Here are some points:
tensor([-8, -13, 18, 8, -50, 18, -37, 28, -55, -31, 29, -1, 60, 11, 6, 17])
tensor([-67, 19, -44, -74, 10, -127, 6, 25, -47, 49, -58, 52, -22, 20, -52, -55])
tensor([4, -9, -26, 65, 5, 93, -13, 30, 52, 18, 4, -20, -35, -5, 2, 18])
tensor([-21, 17, -27, -24, 68, -36, -45, 4, 33, 70, -44, 36, -5, 47, -15, -45])
tensor([-18, -4, 1, -39, -29, -87, -5, 7, -2, -47, 35, -14, 6, 28, -58, -14])
tensor([-15, 9, 58, -8, 19, 16, 40, -10, 16, 37, 12, -51, -46, 40, 59, 51])
tensor([22, -28, 34, -16, 1, 28, 36, 7, 46, 61, 16, -90, -34, 48, 34, 53])
tensor([7, 6, 20, 12, -16, 67, 26, 6, 26, 1, -13, -54, -22, 3, -20, 12])
tensor([-25, 12, 55, -19, 13, -55, 9, 4, -1, 2, 5, 9, 20, 14, 32, 39])
tensor([-21, 11, -59, -28, -31, -69, 6, 7, -27, -38, -10, 48, 67, -30, 38, 11])
tensor([-5, -16, -9, 37, -3, 77, -3, 14, 79, 18, 10, -30, -14, -3, 2, 9])
tensor([-35, -21, -19, -69, 29, -29, 51, 5, -25, -4, 7, 14, -57, 13, -66, -27])
tensor([-21, -1, -10, -54, 40, 20, 26, -63, 30, 19, 23, -25, 7, 3, -6, -18])
tensor([10, -1, 15, -22, 1, 25, 23, -12, 23, 25, 30, 9, -8, 11, 57, 64])
tensor([39, -24, 25, -15, -50, -47, -60, 44, -89, -50, 20, 15, 55, 14, 26, 4])
tensor([-16, 3, 2, 21, 8, 46, -7, 28, 15, 36, 31, 9, 3, 30, 78, 69])
tensor([11, -13, 15, -55, 33, 16, 45, -20, -5, 27, 62, -17, -31, 19, 57, 63])
tensor([-41, -15, -49, -71, 28, -44, 85, -40, -72, -35, 4, 1, -14, -45, -29, -11])
tensor([66, 5, 7, 35, 15, 127, -1, -17, 87, 12, 8, -71, 12, -2, 42, 19])
tensor([-27, 12, 58, -42, 19, -91, 49, -9, 2, -36, -28, -38, 12, 35, -33, -1])
tensor([38, -20, -22, 11, -48, 18, -25, 16, 9, -20, 9, -2, -40, -22, -73, -8])
tensor([-16, 12, 8, -7, -23, 1, -11, 50, -37, -22, 26, 24, 31, 8, 23, 9])
tensor([-38, -25, -45, 70, 16, 76, -54, 17, 44, 38, -32, 17, -72, -32, -9, 5])
tensor([-30, -24, -5, -7, -22, 25, 42, 39, 28, 0, 17, -33, 25, 22, -46, 2])
tensor([16, 12, 8, -11, 18, -46, -66, 9, -34, 22, -21, 26, 3, 6, 14, -23])
tensor([37, -6, -14, 18, 36, -53, -127, 51, 11, -5, -34, 41, -32, -4, 31, -18])
tensor([-1, -3, -21, -1, -35, 6, -25, 21, 14, -7, 2, -2, -31, -4, -71, -16])
tensor([-2, 2, -27, -25, 2, -21, 43, 22, -4, -3, -17, -10, -22, 5, 1, 1])
tensor([-36, -1, -17, -55, -11, -77, 37, -8, -21, 18, -50, -14, -7, -25, -28, -24])
tensor([22, 15, -10, -28, -9, 25, -12, -36, 27, -20, 43, -7, -31, -9, -13, -6])
tensor([82, 35, 48, 72, -24, 70, -73, -39, -34, -33, 51, -2, 113, -15, 127, 9])
tensor([-29, 79, 0, 79, 34, -1, 89, -71, -34, 31, -92, 28, -22, -9, 15, -55])
tensor([-22, 28, 40, 4, 50, -16, -21, -43, 18, 18, -28, -2, 5, 16, 20, -7])
tensor([-7, -6, 18, 25, -28, -9, 11, -1, -59, -13, -29, 9, 41, 1, -37, -33])
tensor([10, -1, -7, 44, 40, -13, -61, -10, 62, -29, -17, 13, -16, -41, 27, 20])
tensor([-18, -15, -3, 9, 10, 51, -6, 34, 9, 46, 20, 14, -5, 30, 49, 45])
tensor([61, -35, 28, -16, -42, 37, -65, -20, -54, -104, 96, -26, 46, -41, 89, 35])
tensor([-68, 14, 53, -61, 45, -127, 33, 7, -46, -27, -34, 18, -21, 48, -49, -28])
tensor([-61, 16, -43, -76, 16, -119, 17, 18, -31, 42, -59, 54, -19, 22, -42, -48])
tensor([23, -26, 25, -65, -11, 30, 85, 3, 61, -51, 57, -89, 22, 2, -41, 21])
tensor([-66, 37, 9, 58, 41, -44, 53, -4, -9, 42, -78, 35, 12, 37, -77, -80])
tensor([55, -10, -8, -48, -59, -30, -16, -14, 25, -81, 55, -20, -56, -26, -101, -22])
tensor([-42, 26, -3, -55, 32, -123, -24, 7, 8, 58, -71, 40, -38, 44, -66, -64])
tensor([-49, -1, -9, 4, -21, 5, 20, 30, -17, 24, -13, 17, -20, 22, -54, -20])
tensor([-53, -42, -5, -3, 0, 39, 16, 20, -24, 80, -20, -2, -33, 39, -19, 11])
tensor([37, 13, 53, 87, 82, 29, 39, 2, -62, 65, -20, 22, -31, 34, 87, 7])
tensor([-2, -10, -20, 85, 40, 99, -14, 7, 81, 33, -21, -26, -30, -20, -4, 0])
tensor([-33, -20, -48, 69, 24, 68, -60, 24, 56, 49, -26, 25, -62, -6, 11, 6])
tensor([27, -13, 80, -15, -12, -12, -37, 14, -70, 1, 53, -20, 49, 32, 108, 65])
tensor([-66, 6, -7, 31, 27, -14, 45, 20, -33, 19, -43, 33, -17, 38, -47, -52])
tensor([-18, 8, -37, -55, -18, -17, 46, -27, -13, 20, -31, -25, 46, -30, 41, 1])
tensor([-5, 4, 27, 16, -57, 17, -28, 34, -65, -28, 30, -7, 44, 4, 27, 14])
tensor([-11, 0, -2, 5, -10, 33, 32, 52, 19, 4, 4, -16, 0, 21, -17, -1])
tensor([24, -4, 25, -1, -7, 87, 55, 5, 81, 13, 57, -80, 8, 16, 44, 50])
tensor([-53, 7, -3, -53, 35, -107, 55, -49, -81, -31, -41, 2, 25, -30, 35, -2])
tensor([29, 30, 50, 59, 15, -13, -2, 24, -63, -16, -2, 45, 64, 28, 27, -46])
tensor([88, -6, -53, 21, -44, 20, 0, -80, -27, -53, 12, -27, -5, -125, -7, -7])
tensor([-67, 11, 26, -22, 17, -97, 21, 2, -45, -25, -48, 10, -16, 16, -56, -28])
tensor([-19, 44, 1, 59, 67, 26, 24, -26, 15, 52, -63, 28, -15, 28, -15, -65])
tensor([2, -10, 35, -27, 5, -79, -10, 35, -74, -38, 7, 19, 47, 24, -13, 8])
tensor([-37, 13, -29, -27, 7, -31, 51, -62, -68, -1, -21, -10, 46, -58, 68, 28])
tensor([32, -5, 2, 72, 16, 99, 13, -23, 85, -5, -11, -59, -12, -14, 10, -3])
tensor([0, 12, -14, 8, 27, 75, -2, 13, 65, 26, 26, -17, 25, 12, 23, 10])
tensor([-8, 0, -37, 27, -1, 33, -35, 39, 57, -20, 15, 43, 29, -23, 26, 14])
tensor([22, -21, 36, -6, -3, 98, 37, 17, 67, 61, 37, -68, -17, 28, 66, 58])
tensor([-54, 1, -36, 13, -6, 36, 27, -6, -36, 19, -22, 6, -7, -13, 14, -1])
tensor([-54, -6, -41, -18, -6, 43, 36, -1, -38, 35, -22, 9, 23, -26, 25, 9])
tensor([-64, -24, -7, -31, 26, -34, 7, 35, -25, 83, -22, 30, -30, 67, -35, -1])
tensor([-53, -5, -2, -7, -18, 8, 4, 15, -15, 23, -20, 5, -9, 12, -48, -14])
tensor([86, -17, 58, -28, -6, -52, -56, -46, 29, -19, 47, -33, -66, -2, 0, 47])
tensor([-55, 8, 9, -30, 22, -80, 39, -24, -56, -10, -36, 5, 31, -18, -11, -2])
Then 16 other points, each followed by its number:
tensor([61, 54, 49, 89, 18, 30, -22, -28, -35, -25, 4, 31, 80, -3, 86, -28]) 0
tensor([36, 15, -12, 79, 0, 9, -33, -46, 53, 5, -33, 12, -40, -15, -58, -48]) 1
tensor([32, 4, -15, -11, -76, 2, -45, 4, 28, -24, 26, -5, -36, -19, -64, -7]) 2
tensor([95, 15, 7, 79, 49, 41, -56, -34, 93, 12, -35, 26, -58, -37, -59, -37]) 3
tensor([120, -8, -12, 32, -68, 71, -95, -78, 58, -38, 33, -50, -33, -68, -43, -10]) 4
tensor([-67, 4, -11, 2, -21, 8, 23, 17, 0, 35, -26, -2, -4, 19, -47, -10]) 5
tensor([-60, 12, 86, -37, 65, -98, 40, -12, -39, 40, -25, -16, -45, 37, 28, 33]) 6
tensor([-54, 15, 5, 19, 54, -61, -33, -13, 32, 13, -26, 10, -42, 19, 14, -6]) 7
tensor([-64, 46, 5, 31, 18, -18, 40, -5, 1, 35, -50, 41, -10, 38, -37, -52]) 8
tensor([30, -10, 20, 22, -55, 32, -35, 36, -62, -25, 35, -1, 40, -2, 49, 27]) 9
tensor([-54, 14, -47, -62, 12, -118, 13, 20, -49, 43, -62, 23, -20, 6, -47, -39]) 10
tensor([64, -10, 35, 57, -64, 53, -29, 32, -92, -55, 58, -7, 49, -12, 94, 37]) 11
tensor([-46, 8, 40, -32, 17, -87, 28, 15, -18, 1, -42, 13, -13, 26, -49, -21]) 12
tensor([102, -32, -28, 92, -34, 119, -127, -21, 116, -11, 12, -16, -98, -80, -10, 39]) 13
tensor([-76, 13, 15, 15, 17, -10, 47, 3, -8, 25, -55, 35, -1, 29, -67, -49]) 14
tensor([-31, -4, -22, -56, 33, -115, -25, 13, -9, 61, -90, 22, -55, 52, -84, -79]) 15
Which three of these numbered points are nearest to each point below, ignoring the 2 directions in which the first points spread most? Their numbers follow each, nearest first.
tensor([114, -24, -9, 38, -55, 58, -71, -27, 49, -60, 48, -43, -61, -46, -51, 0]) > 4 2 13
tensor([33, -1, -3, 46, -7, 28, 4, -5, -97, -31, 12, 9, 79, -41, 90, 7]) > 11 9 8
tensor([-60, 1, -8, -1, -15, 3, 10, 17, -10, 30, -7, 5, -7, 15, -31, -11]) > 5 14 9
tensor([-55, 11, -58, -61, 13, -90, 22, -22, -62, 41, -74, 43, 11, -28, 13, -31]) > 10 5 9
tensor([68, -17, 49, -45, -20, -127, -44, -26, -17, -118, 15, -19, -45, -22, -114, -27]) > 4 2 3
tensor([61, -20, -15, -22, -51, 1, -54, 19, 44, -35, 39, -7, -41, -12, -77, -2]) > 2 4 15
tensor([-61, 19, 42, -47, 28, -124, 37, -5, -33, -14, -33, -5, -4, 38, -48, -38]) > 12 14 8
tensor([25, -12, 30, 14, -70, 29, -42, 32, -75, -46, 52, -5, 78, -12, 58, 28]) > 9 11 5
tensor([74, -35, -60, 98, -5, 127, -127, -5, 119, -6, 19, -13, -93, -82, -18, 27]) > 13 4 2
tensor([-67, 7, 43, -47, 15, -113, 32, 9, -36, -15, -43, -3, -12, 37, -48, -26]) > 12 14 5
tensor([-32, 14, 18, 37, 0, 15, 62, 22, 29, 0, -21, -20, 19, 37, -41, -27]) > 14 8 12
tensor([-34, 26, -8, -61, 36, -127, -34, 20, 15, 68, -80, 34, -40, 58, -64, -69]) > 15 10 12
tensor([104, -36, -38, 75, -30, 83, -127, -22, 108, -38, 17, -16, -80, -76, -31, 22]) > 13 4 3
tensor([37, 18, 20, 58, 13, 44, 14, -28, 32, 45, -8, 27, 16, 15, 66, 38]) > 8 14 12
tensor([-18, 0, 74, -35, 49, -34, 33, -21, 5, 47, 20, -49, -33, 53, 69, 69]) > 6 12 7
tensor([1, 58, 2, 80, 102, 23, 14, -51, 53, 59, -76, 55, 11, 31, 4, -58]) > 0 8 7
tensor([-12, 31, -8, -41, 46, -101, -57, 1, 20, 75, -86, 42, -43, 50, -31, -64]) > 15 7 10
tensor([-64, 23, 26, 3, -6, -9, 44, -2, 1, 33, -61, 27, 7, 29, -54, -40]) > 14 8 5
tensor([78, 2, -21, -19, -80, -49, -24, -96, -26, -97, 45, -36, 3, -111, 7, 20]) > 4 1 2
tensor([59, 19, -10, 54, -4, 28, -50, -58, 49, -13, 12, 0, -19, -20, -38, -36]) > 1 3 4
tensor([16, 1, 29, 44, -18, -17, -11, 36, -85, -49, 29, 21, 80, 16, 38, -17]) > 11 9 8
tensor([76, 14, 63, 75, -7, -9, -6, 5, -101, -59, 8, 27, 85, -3, 58, -25]) > 0 11 8
tensor([66, 16, 33, 127, 8, 74, -85, -3, -34, -28, 5, 25, 47, -23, 111, 11]) > 0 11 9
tensor([10, 25, 8, 57, 19, -39, 19, -8, 3, -2, -43, 39, -29, 3, -93, -75]) > 1 3 8
tensor([21, 5, 91, -37, 45, -42, -7, -1, -52, 54, 26, -19, -5, 57, 121, 75]) > 6 7 12
tensor([-44, -10, -10, 43, 79, -10, -70, 20, 56, 14, -44, 27, -64, 10, 27, 14]) > 7 12 10
tensor([32, -54, -43, -15, 35, 31, -28, -38, 43, -41, 23, -20, -83, -60, -67, -12]) > 4 2 13
tensor([18, 22, -5, 34, 8, -14, 7, -6, 8, -23, -42, 30, -32, -1, -94, -56]) > 1 3 2
tensor([123, 0, 5, 53, 8, 46, -51, -49, 71, -5, -12, 3, -43, -30, -43, -32]) > 3 1 4
tensor([39, -13, 0, -25, -5, -44, -50, 8, 20, 40, 26, 5, -84, 19, -11, 13]) > 15 10 2
tensor([60, -5, -17, 10, -51, 8, -35, 21, 28, -44, 37, 4, -50, -7, -72, 12]) > 2 1 13
tensor([-6, -8, 81, -18, 3, -14, -19, -14, -82, 27, 59, -45, 21, 45, 127, 78]) > 6 7 12
tensor([-40, 52, 1, 24, 14, -15, 46, 1, 3, 34, -50, 42, -14, 31, -45, -49]) > 8 14 12
tensor([56, -11, 38, -47, -14, -99, -53, 56, -48, -10, -7, 41, 21, 33, 8, -26]) > 15 9 12
tensor([-54, -8, -14, 0, -11, 16, 11, 19, -6, 24, -16, 11, -8, 24, -35, -7]) > 5 9 14
tensor([-54, 2, 59, -47, 44, -127, 34, -6, -30, -24, -63, 1, -7, 38, -68, -26]) > 12 14 7
tensor([-3, -19, 33, 29, 78, -28, -45, -14, 89, -15, -18, -23, -36, -16, 22, -2]) > 7 12 15
tensor([27, 34, 41, 78, 16, -20, 23, 7, -67, -8, -29, 41, 37, 28, -3, -52]) > 0 11 8
tensor([22, -33, 32, 7, -43, -1, -50, 46, -75, -39, 49, 21, 84, -8, 48, 25]) > 9 11 5
tensor([-30, 30, 18, 11, -10, 33, 71, 2, 58, -5, -11, -32, 34, 30, -33, -26]) > 14 8 5
tensor([-3, 21, 26, 53, 78, 55, 40, -38, -1, 114, -44, 10, -80, 49, 53, 26]) > 6 8 7
tensor([-40, 39, 7, 58, 41, -28, 68, -4, -2, 43, -62, 46, 1, 48, -55, -62]) > 8 14 0
tensor([23, -8, 58, -32, 59, -6, 48, 2, 32, 27, 36, -80, -10, 41, 70, 55]) > 6 12 7
tensor([77, -4, -43, -39, -54, -54, -50, -41, -9, -41, -5, -8, -15, -64, -30, -1]) > 4 2 13
tensor([40, 33, 25, 43, 13, -32, 13, -39, 14, -6, -50, 25, -41, 11, -80, -63]) > 1 3 8
tensor([-31, 3, 48, -22, 38, -21, 13, -4, -18, 66, -15, -7, -58, 44, 31, 24]) > 6 12 7
tensor([-47, 23, 68, -54, 38, -127, 28, -9, -17, -23, -33, 6, 5, 37, -47, -27]) > 12 7 14
tensor([59, -29, -5, 31, -47, 47, -10, 18, -112, -38, 48, -2, 71, -49, 127, 54]) > 11 9 10
tensor([-67, 19, 65, -68, 35, -127, 45, -5, -38, -36, -39, 10, -2, 38, -47, -27]) > 12 14 8
tensor([-44, 7, 7, 34, 33, -26, 52, 3, -12, 35, -82, 36, -14, 39, -79, -58]) > 14 8 12
tensor([-28, 46, -8, 19, 42, 20, 10, -14, 18, 46, -31, 36, 5, 20, -17, -35]) > 8 14 12
tensor([19, 13, 33, 70, -6, -6, 18, -1, -78, -22, -19, 24, 39, 13, -6, -22]) > 11 8 14
tensor([-39, -18, -62, -55, 7, -90, 22, -19, -80, 38, -84, 29, 7, -16, -22, -23]) > 10 9 5
tensor([-68, 9, -20, 4, -14, -3, 16, 15, -12, 19, -15, 11, -18, 20, -44, -19]) > 5 14 9
tensor([36, -8, 93, -27, 15, 40, 68, -20, 63, 13, 42, -100, -3, 39, 74, 84]) > 6 12 14
tensor([-71, -3, -6, -7, -16, -2, 18, 40, -21, 31, -14, 18, -1, 24, -63, -21]) > 5 9 14
tensor([68, -34, -41, 58, -7, 92, -115, -4, 96, 9, 5, 4, -81, -51, -12, 12]) > 13 2 1
tensor([2, -17, 52, -23, 25, -3, -20, 7, -49, 26, 24, -5, -6, 31, 83, 57]) > 6 12 7
tensor([26, 5, 55, 60, 30, 20, 1, 3, -64, 31, 4, 26, 21, 37, 83, 15]) > 11 8 0
tensor([86, -12, -70, -4, -67, 44, -18, -67, -11, -62, 32, -19, 1, -121, 44, 21]) > 4 1 10
tensor([63, 12, -39, 32, 3, -1, 17, -52, -29, -24, -14, 17, 4, -77, -38, -35]) > 1 3 4
tensor([-57, 5, -12, -5, -4, -3, 15, 39, 0, 13, -15, 18, -6, 22, -43, -17]) > 5 14 9
tensor([-5, 16, 31, 27, 9, 26, 71, 7, 49, 0, -10, -34, 29, 41, -34, -37]) > 14 12 8
tensor([56, -58, -72, 49, 34, 61, -108, -11, 87, -37, 30, -9, -115, -73, -32, 19]) > 13 4 2
tensor([13, -9, 30, 17, -57, 22, -39, 41, -81, -29, 46, -4, 53, 10, 49, 25]) > 9 11 5
tensor([-65, 5, -13, 8, -10, 2, 13, 14, -2, 14, -13, 13, -24, 4, -44, -14]) > 5 14 9
tensor([40, -4, -49, 8, -47, 68, 13, -34, -125, -18, 27, -13, 75, -100, 127, 72]) > 11 10 9
tensor([5, 13, 46, -20, 30, -32, 48, 23, 12, -52, 12, -47, -12, 22, -21, -2]) > 12 14 8
tensor([40, -13, -8, 13, -74, 3, -38, -5, 24, -50, 37, -6, -33, -22, -84, -20]) > 2 4 1
tensor([107, -32, -35, 47, -30, 44, -119, 6, 85, -35, 50, 0, -85, -59, -66, 18]) > 13 4 2
tensor([101, -27, -42, 77, -39, 104, -127, -11, 125, -6, 40, -17, -76, -65, -21, 10]) > 13 4 2
tensor([-73, 13, -12, -84, 24, -127, -8, 52, -31, 55, -92, 45, -49, 64, -101, -83]) > 15 10 12
tensor([-43, 41, 9, 41, 35, -18, 55, 6, -9, 41, -59, 37, -10, 43, -52, -59]) > 8 14 12
tensor([-52, 56, 33, 73, 51, 14, 53, -44, -30, 69, -55, 20, -71, 39, 8, -36]) > 8 11 0
tensor([-27, -31, 8, -56, 59, 22, 55, -9, -18, 71, 26, -18, -78, 31, 23, 60]) > 6 10 12
tensor([7, -13, -21, -52, -29, -31, 4, -4, -2, -43, 31, -9, -23, -7, -92, -11]) > 2 5 12
tensor([30, -16, -17, 2, -37, 8, -26, 15, 3, -17, 2, -1, -38, -16, -72, -21]) > 2 1 15
tensor([39, 15, -66, -53, -38, -93, 0, -11, -24, -49, -20, 48, 97, -84, 81, 16]) > 10 8 5
tensor([-68, -31, -21, -1, -14, 9, 21, 31, -24, 24, -37, 5, -13, 13, -69, -20]) > 5 9 14
tensor([75, 37, 13, 65, -9, 6, -35, -69, 55, -19, -23, 4, -9, -20, -70, -55]) > 1 3 4
tensor([66, -19, 44, -31, -22, 32, -21, -48, -78, -88, 73, -33, 44, -26, 55, 10]) > 14 8 12
tensor([12, -32, -24, -30, -41, -22, 2, 8, -22, -45, 31, -12, -57, -15, -87, -33]) > 2 5 10
tensor([24, -11, -18, 8, -34, 8, -26, 16, 13, -11, 14, 11, -35, 1, -56, -22]) > 2 15 1
tensor([127, -5, 58, -12, 1, -64, -94, -88, 66, -74, 31, -45, -1, -50, -42, -16]) > 3 4 1
tensor([-24, 5, 75, -59, 5, -97, 46, -11, 25, -43, -7, -56, 48, 31, -21, -4]) > 12 14 5
tensor([61, -17, -43, -22, -9, -87, -116, 23, 53, -24, -3, 15, -94, -27, -109, -43]) > 13 2 4
tensor([-45, -3, -33, -21, 50, -77, -51, 47, 22, 55, -58, 54, -56, 28, -70, -54]) > 15 10 7
tensor([67, 7, 4, -22, 22, -66, -72, -16, 37, 12, -42, 14, -57, -10, -65, -45]) > 3 15 1
tensor([-52, 40, 9, 27, 36, -22, 60, -6, -5, 29, -56, 56, -8, 34, -44, -58]) > 8 14 12
tensor([50, -26, -19, 10, -69, 8, -47, -1, 3, -41, 22, -21, -37, -24, -102, -3]) > 2 4 1
tensor([-61, -12, -9, 3, -18, 7, 5, 23, -23, 39, -18, 9, -9, 19, -46, 0]) > 5 9 14
tensor([-57, -7, -12, 74, 32, 25, -47, 4, 44, 15, -37, -12, -51, -12, 17, 11]) > 7 10 12
tensor([39, -4, -15, 12, -49, 46, -3, 0, -99, -40, 27, -2, 72, -61, 117, 42]) > 11 9 10
tensor([-16, 6, 76, -45, 19, -111, 47, -4, 4, -58, -15, -51, 22, 28, -41, -12]) > 12 14 8
tensor([26, 10, -5, 32, 25, -34, 6, 9, -5, -7, -40, 46, -27, 9, -99, -49]) > 1 3 2
tensor([63, -49, 70, -56, 7, 25, 8, -27, -102, -11, 96, -45, 17, 7, 101, 75]) > 6 12 10
tensor([108, 97, 24, 83, 9, 1, -51, -74, 85, -47, 16, 28, -58, -26, -20, -58]) > 3 1 4
tensor([122, 0, 33, 61, 16, 34, -49, -43, 40, 41, 25, -22, -101, -9, 3, 25]) > 3 1 15
tensor([-13, -1, -6, -16, -25, 48, 33, 31, 36, -6, 11, -37, 21, 18, -20, 13]) > 5 14 12
tensor([-34, -20, -18, 69, 60, 19, -71, -2, 49, 18, -48, 9, -77, -40, 18, 10]) > 7 10 1
tensor([30, -10, 29, -47, 47, 2, 28, 17, 53, 90, 21, -55, -62, 75, 55, 43]) > 6 12 15
tensor([35, -7, -22, 14, -67, 67, 6, -46, -123, -35, 38, -24, 101, -105, 127, 72]) > 11 9 5
tensor([-21, 38, -6, 60, 50, 13, 19, -20, 10, 53, -71, 13, -11, 20, -12, -52]) > 8 0 14
tensor([18, 58, 25, 69, -25, 1, 44, -24, 25, -32, -24, 24, 34, -7, 20, -16]) > 8 14 0
tensor([10, -30, 20, -72, 49, 31, 82, -32, -3, 22, 51, -60, -70, 26, 35, 57]) > 6 12 10
tensor([82, -18, -28, 71, -16, 44, -94, -22, 73, -24, 12, 5, -80, -50, -57, -18]) > 13 4 1
tensor([-56, -4, -18, -6, -8, 6, 8, 32, -7, 35, -23, 16, -12, 22, -55, -25]) > 5 9 14
tensor([57, 14, 6, 47, -30, -8, -14, -34, 19, -51, -4, 1, -45, -24, -104, -40]) > 1 4 2
tensor([-3, -5, 30, -18, -26, -73, -36, 52, -63, -17, -10, 19, 22, 14, 10, -24]) > 9 12 11
tensor([-59, 20, -4, 6, -27, 0, 25, 29, 0, 26, -16, 18, -13, 23, -26, -12]) > 5 14 9
tensor([7, -5, 72, -31, 37, -4, 47, -8, 33, 14, 25, -70, 2, 50, 57, 52]) > 6 12 7
tensor([63, -21, -10, -60, 0, -127, -60, 12, 9, 23, -9, 11, -113, 33, -92, -17]) > 15 2 13
tensor([-53, 25, -65, 42, 19, 11, 64, -29, -56, 31, -44, 11, -7, -39, 35, -9]) > 11 8 10
tensor([-2, 6, 87, -42, 11, -80, 59, -7, 29, -80, 6, -90, 35, 17, -27, 1]) > 12 14 5
tensor([-5, -9, 8, 13, -38, 13, -20, 42, -66, -30, 23, 12, 25, 10, 5, 9]) > 9 11 5
tensor([-27, -2, -11, -18, 38, -74, -21, 27, 1, 51, -62, 49, -51, 38, -66, -45]) > 15 10 12
tensor([48, -34, -5, -51, -46, -17, -4, -7, 16, -74, 66, -30, -64, -13, -96, -22]) > 2 4 1
tensor([120, -12, 34, 4, -15, -44, -69, -39, 31, -97, 34, -35, -54, -38, -70, -14]) > 3 4 1
tensor([-76, 18, 36, -44, 21, -101, 34, 10, -37, -14, -24, 14, -8, 24, -37, -22]) > 12 14 5
tensor([-22, -29, 15, 10, 32, 61, 7, 7, -2, 120, 4, -12, -61, 41, 78, 71]) > 6 10 9
tensor([9, 18, 29, 45, 15, 41, 85, -4, 50, -14, -23, -38, 28, 24, -38, -28]) > 14 8 12
tensor([-10, -10, 68, -45, 35, -49, 44, -12, -5, 13, 5, -59, 2, 40, 16, 44]) > 6 12 7
tensor([-61, 11, 34, -24, 22, -84, 31, -1, -21, -11, -31, 5, -10, 31, -37, -27]) > 12 14 8
tensor([45, 26, 64, 58, -59, 9, -31, -17, -95, -51, 13, 3, 86, -3, 63, -10]) > 11 8 0
tensor([30, 3, 51, 15, -75, 17, -45, 19, -70, -45, 41, 4, 80, -5, 50, 18]) > 9 11 14
tensor([71, -15, -31, 7, -65, -1, -54, 3, 25, -59, 46, -10, -45, -29, -94, -3]) > 2 4 13
tensor([-70, -21, -20, -9, -6, 1, 12, 29, -13, 33, -7, 20, 3, 19, -42, -23]) > 5 9 14
tensor([11, -26, -21, -91, -15, -60, 26, -16, -15, -69, 61, -14, -54, -18, -99, -27]) > 2 12 4
tensor([83, -18, -15, -10, -77, -2, -62, 1, 33, -54, 48, -14, -42, -37, -94, -4]) > 2 4 13
tensor([40, 42, 29, 11, 32, -46, -37, -51, 57, -38, -1, 6, 62, -11, 64, 11]) > 7 8 12
tensor([39, 25, 27, 71, 34, -10, 10, -50, -8, 23, -36, 19, -55, 26, -44, -41]) > 1 8 3
tensor([16, -21, -6, -8, -45, 15, -33, 17, 11, 3, 4, -13, -32, 0, -68, -14]) > 2 15 5
tensor([16, -23, 28, 1, -33, 20, -28, 43, -50, -25, 15, 9, 35, -7, 2, 16]) > 9 5 14
tensor([80, -30, -16, 6, -29, 17, -56, 15, 24, -18, 49, -19, -71, -17, -45, 26]) > 2 15 13
tensor([73, -24, -9, 36, 3, -6, -79, 22, 44, -68, 23, -5, -93, -38, -67, -1]) > 13 2 3
tensor([3, 1, -17, -4, -36, 4, -12, 23, 12, -9, 10, 3, -36, 1, -65, -9]) > 2 5 10
tensor([60, -13, 52, -44, 21, -114, -79, 48, -95, 26, 3, 17, -15, 51, 82, 29]) > 15 7 10
tensor([2, -4, 21, 13, -33, 14, -17, 49, -59, -32, 48, 20, 44, 2, 36, 20]) > 9 11 5
tensor([38, -15, -16, -44, -28, -127, -46, 34, -2, -22, -26, 5, -80, 6, -127, -57]) > 2 15 13
tensor([22, -12, -15, 42, 33, 12, -48, 12, 71, -24, -20, 31, 0, -19, 32, 11]) > 7 10 12
tensor([15, 2, 62, -37, 58, -115, 11, -18, -21, -8, -11, -4, 16, 36, 50, 48]) > 6 7 12
tensor([56, 7, 0, 67, 36, -8, -111, 3, 126, -51, 13, 39, 38, -69, 89, 43]) > 7 3 1
tensor([1, 26, -20, 27, 4, 57, -25, -4, 45, 12, 18, 14, 40, 10, 36, 7]) > 8 14 10
tensor([66, -27, -9, 2, -73, 10, -45, -10, 23, -39, 36, -29, -21, -33, -103, -1]) > 2 4 1
tensor([71, 38, 55, -17, 38, -54, -26, -49, 76, -31, -7, 7, 94, 3, 79, 15]) > 7 12 8
tensor([-27, 0, -10, 28, 33, -12, 34, 21, -13, 42, -63, 35, -10, 22, -79, -45]) > 14 9 8
tensor([22, 21, 12, 36, 11, 108, 3, -27, 90, 20, 15, -33, 20, 9, 46, 13]) > 8 14 12
tensor([73, -35, -22, -4, -79, 12, -64, -3, 22, -42, 37, -13, -29, -28, -112, -15]) > 2 4 13
tensor([-44, 16, 37, -35, 0, -66, 7, -8, -11, 12, -38, 17, -9, 25, -45, -13]) > 12 5 14
tensor([9, -24, -2, 53, -24, 72, -72, 43, -13, -18, 19, 12, 6, -27, 45, 22]) > 9 11 5
tensor([12, -4, 39, -72, 21, -58, 24, 16, 41, 89, -26, -48, -71, 87, 25, 18]) > 6 15 12
tensor([42, 43, -1, 79, 36, 19, 8, -38, 41, -4, -42, 39, 27, -12, 7, -27]) > 0 8 1
tensor([-72, 6, -8, -6, -8, 4, 4, 27, -6, 23, -5, 20, 0, 29, -49, -20]) > 5 14 9
tensor([-60, 12, 27, -21, 11, -76, 35, 10, -38, -1, -37, 4, -19, 38, -53, -16]) > 12 14 5
tensor([-66, -3, 23, -28, 16, -76, 23, 20, -28, -5, -23, -7, -2, 35, -42, -18]) > 12 5 14
tensor([-75, 9, -16, -90, 18, -127, -8, 53, -36, 36, -75, 65, -47, 54, -121, -75]) > 15 10 12
tensor([15, 4, 55, -34, -29, -13, 62, 11, 65, -41, 28, -94, 49, 24, -9, 18]) > 12 5 14
tensor([-31, -12, -47, 122, 66, 100, -75, -3, 78, 68, -54, 33, -72, -24, 23, -5]) > 7 9 11
tensor([117, -1, -26, 95, -19, 74, -98, -26, 104, -31, 10, -12, -98, -64, -40, -18]) > 13 4 3
tensor([77, -5, 2, 17, -85, 14, -34, -16, 17, -51, 42, -21, -55, -32, -73, -11]) > 2 4 1
tensor([-44, -5, -39, -13, 27, -92, -50, 51, 15, 53, -81, 46, -77, 18, -63, -50]) > 15 10 7
tensor([73, -41, -24, -47, -26, -36, -26, -2, 16, -76, 54, -13, -45, -18, -103, -14]) > 2 4 13
tensor([-60, 23, -8, -84, 24, -127, 0, 51, -8, 57, -68, 50, -37, 64, -104, -66]) > 15 12 10
